One turn sends every row of this set to another row. A few are shown first. Where does it send the rows asked after them?
nuv: [ 17  -8  45   0  17   0  18 -13   6   6 -44 -17]
soza: [ -5  10  17   0   6  23 -12   2 -20 -27 -38 -30]
vego: [ -6   7  27   6   9  19  -9  -1 -14 -19 -52 -29]
lezon: [ 24 -18  42  -9  -1  -6  -6  17 -41  22 -19 -17]
Lisar: [ 13 -12  39   9  10   9  -3  -7  -4 -22 -60 -17]
kago: [ 44 -24  40  16   4  -7 -25  -3  -8 -11 -37 -19]
zofav: [ 25  -5  12   3   0  16 -15   1 -26 -37 -31 -44]
segu: [ 29 -22  48 -21  -7  25 -14  -4 -24   5 -40  -5]
tavut: [ 16  10   4 -14  -3  24 -11   8 -24 -17  -5 -36]
Vebo: [ 39 -10  49  15  13 -14  -3   4 -10  15 -30 -27]
zafet: [ 18 -11  16 -11  13 -13  11 -18   3  11  -2 -23]
keri: [  1   1   7 -21   4  11  -6 -12   2   4  -1  -9]
Vakap: [  4  -1  14 -15  14  -3   9 -17   3   9  -2 -16]
befe: [-18  11  23  -6  15  10   1  -8  -2   0 -32 -14]
mip: [ 24  -1   5  -5   1  17 -12   1 -26 -34 -13 -41]
sutu: [ 41 -17   5  -7   3  -3  -2 -10 -15 -18   0 -40]
noz: [ -7  15   9  -6   1  20 -16  12 -23 -15 -21 -26]
bim: [ 19  -4  28 -18  -1  42   3  -4 -30   7 -40 -18]
Lan: [ 26 -25  13 -17  -9  33 -16 -12 -27 -13 -32  -6]
muzu: [ 22   2   3 -24  -1  18  -5  -5 -10  -6   7 -26]
Gutut: [  6 -19  10  -2   2 -10  -1   9 -38  20  -9 -10]
lotem: [ 26 -34  36 -12  -9   9 -28   0 -28  -6 -33   1]
Fodut: [ 30 -20  24  15   4  -3 -11   3 -19 -36 -43 -29]
nura: [-17  10  11 -10   5  12 -13  -1  -6  -2 -17 -10]
gal: [-11   3  29  -3  17   1   7 -13   4  11 -35 -16]
tanu: [ 42 -21  39  19   8 -20 -16   3 -12   1 -27 -23]
guzav: [ 44 -22  21  10   8 -19   4   4 -21 -18 -17 -36]
Kar: [ 29 -12  53 -19  -2  16   1   8 -32  22 -31 -16]
Tek: [ 36 -15  33   0  15 -17  22  -6  -5   8 -17 -29]
budan: [ 42 -15  50  11   6   8 -17  -6  -3  -6 -48 -21]
tum: [ 23 -32  32  -5  -6 -11 -23  12 -39   4 -20  -7]
gelu: [ 29  -8   3 -14   5   1   1 -11 -12 -12   9 -33]
kulob: [  7   0  27  -9   5  16  14   9 -38  27 -26 -20]
Sofu: [ 39  -6  55  10  11   4  -4  -2  -4   9 -44 -25]
vukas: [ 18 -34   1  -7  -6   1 -19  -5 -31  -5 -13  -2]

gal turns into vego
tum turns into lezon
Where do these go?
soza turns into mip
Tek turns into nuv
kago turns into tanu
noz turns into tavut
Gutut turns into kulob

